Look-ups in named tables: a row name and a column name give one cell, copied from the table.

navi
|  | rolabog | lokabi | kofate | rikeb |
|---|---|---|---|---|
| mobizuz | 38551 | 78147 | 71735 | 70983 |
| pil | 34110 | 36944 | 16903 | 14552 |
| nodon | 31038 | 57995 | 43434 | 13852 |

What is the rikeb of mobizuz in navi? 70983
What is the lokabi of nodon in navi? 57995
What is the kofate of pil in navi? 16903
What is the lokabi of mobizuz in navi? 78147
What is the rikeb of pil in navi? 14552
What is the kofate of mobizuz in navi? 71735
What is the rolabog of mobizuz in navi? 38551
What is the rikeb of nodon in navi? 13852
What is the rolabog of pil in navi? 34110
What is the lokabi of pil in navi? 36944
What is the kofate of nodon in navi? 43434
What is the rolabog of nodon in navi? 31038

Table gipagi
,tak,fadodon,mape,dipa,dunuz,mibife,vati,gibatup,puro,manov
sasud,50.34,40.66,41.63,34.59,25.98,32.36,38.52,41.92,53.36,36.97
guk,54.81,33.83,38.94,28.92,50.95,36.45,42.30,35.79,51.16,39.98
vuve,45.97,32.43,37.62,31.51,19.02,36.38,42.76,23.42,48.33,34.90
bof,43.62,42.10,49.78,35.13,41.57,34.07,45.96,34.50,38.72,41.99
dozuk,44.10,28.03,36.00,45.85,57.13,44.74,41.05,53.50,43.17,48.16
minuz,36.91,40.88,41.17,33.57,30.03,48.74,32.50,34.32,43.55,38.39
kotoba,33.00,43.55,37.01,48.86,45.23,39.29,49.28,44.40,40.78,37.99
fusek,58.46,19.88,67.88,12.40,5.54,25.27,59.78,37.93,55.09,37.07
liba,38.42,38.93,39.64,42.02,35.07,35.01,38.17,44.48,38.08,43.49
funa,35.39,29.14,46.24,25.84,25.67,41.50,54.89,34.82,39.67,37.63
zom,37.67,37.71,39.33,41.04,50.58,36.20,42.84,37.80,28.71,39.44
venop,43.64,21.67,57.58,19.14,16.83,33.21,60.77,40.67,54.30,43.99
zavi,37.44,35.10,40.03,41.31,32.30,43.48,49.50,47.28,32.39,50.14
tudil,30.87,52.44,28.86,65.10,76.99,39.34,28.47,52.29,25.60,32.22

What is the dipa of vuve in gipagi?
31.51
What is the mibife of venop in gipagi?
33.21
What is the tak of zom in gipagi?
37.67
What is the gibatup of tudil in gipagi?
52.29
What is the puro of fusek in gipagi?
55.09
What is the dipa of zavi in gipagi?
41.31
What is the fadodon of venop in gipagi?
21.67
What is the mibife of vuve in gipagi?
36.38
What is the puro of kotoba in gipagi?
40.78
What is the dipa of sasud in gipagi?
34.59
What is the tak of guk in gipagi?
54.81
What is the dunuz of bof in gipagi?
41.57
What is the dunuz of venop in gipagi?
16.83
What is the puro of zom in gipagi?
28.71
What is the vati of bof in gipagi?
45.96
What is the mape of tudil in gipagi?
28.86
What is the dipa of liba in gipagi?
42.02
What is the manov of guk in gipagi?
39.98
What is the mibife of funa in gipagi?
41.50
Row with the largest mape: fusek

nek:
,div,bev,suvepeg
buv,5.6,7.0,5.8
votipon,5.5,2.8,8.2
lozako,2.9,6.0,4.4
terinov,8.0,2.3,5.9
dofovog,4.8,9.2,2.5
gikoguk,2.4,8.8,5.7
pudo,6.1,7.7,8.2
gobu,4.0,6.5,9.4
fazopup,8.4,9.2,6.2
lig,7.6,8.4,5.4
biv,6.6,4.1,3.5
fimure,6.3,6.6,6.9

What is the bev of gobu in nek?
6.5
What is the bev of gikoguk in nek?
8.8
What is the div of buv in nek?
5.6
What is the bev of biv in nek?
4.1
What is the div of biv in nek?
6.6
What is the suvepeg of lozako in nek?
4.4
What is the div of fazopup in nek?
8.4
What is the suvepeg of buv in nek?
5.8
What is the suvepeg of pudo in nek?
8.2
What is the div of pudo in nek?
6.1
What is the div of gikoguk in nek?
2.4
What is the suvepeg of dofovog in nek?
2.5
What is the suvepeg of terinov in nek?
5.9
What is the div of fimure in nek?
6.3
Which row has the largest div? fazopup

meve:
|  | fos | sis | vimuzem | fegi | danekog | bonab |
|---|---|---|---|---|---|---|
| neb | -0.4 | 0.0 | 0.1 | 0.3 | 0.0 | -0.2 |
| mirepod | -0.4 | 0.0 | 0.2 | 0.5 | 0.0 | -0.5 |
| san | -0.4 | 0.0 | 0.1 | 0.6 | 0.0 | -0.7 |
| tev | -0.4 | 0.0 | 0.1 | 0.7 | 0.1 | -0.7 |
| nozevu | -0.4 | 0.0 | 0.1 | 0.3 | 0.0 | -0.2 |
| navik | -0.4 | 0.0 | 0.1 | 0.3 | 0.0 | -0.3 |
| rabo | -0.2 | 0.0 | 0.1 | 0.5 | 0.0 | -0.7 |
| mupa | -0.4 | 0.0 | 0.1 | 0.3 | 0.0 | -0.2 |
| goke | -0.5 | 0.0 | 0.1 | 0.2 | 0.0 | -0.1 |
| dek | -0.4 | 0.0 | 0.2 | 0.5 | 0.0 | -0.5 |
| magom | -0.4 | 0.0 | 0.1 | 0.5 | 0.0 | -0.6 |

What is the vimuzem of mupa in meve? 0.1
What is the fegi of neb in meve? 0.3
What is the bonab of neb in meve? -0.2
What is the bonab of mupa in meve? -0.2
What is the fos of rabo in meve? -0.2
What is the sis of san in meve? 0.0
What is the bonab of dek in meve? -0.5
What is the danekog of goke in meve? 0.0

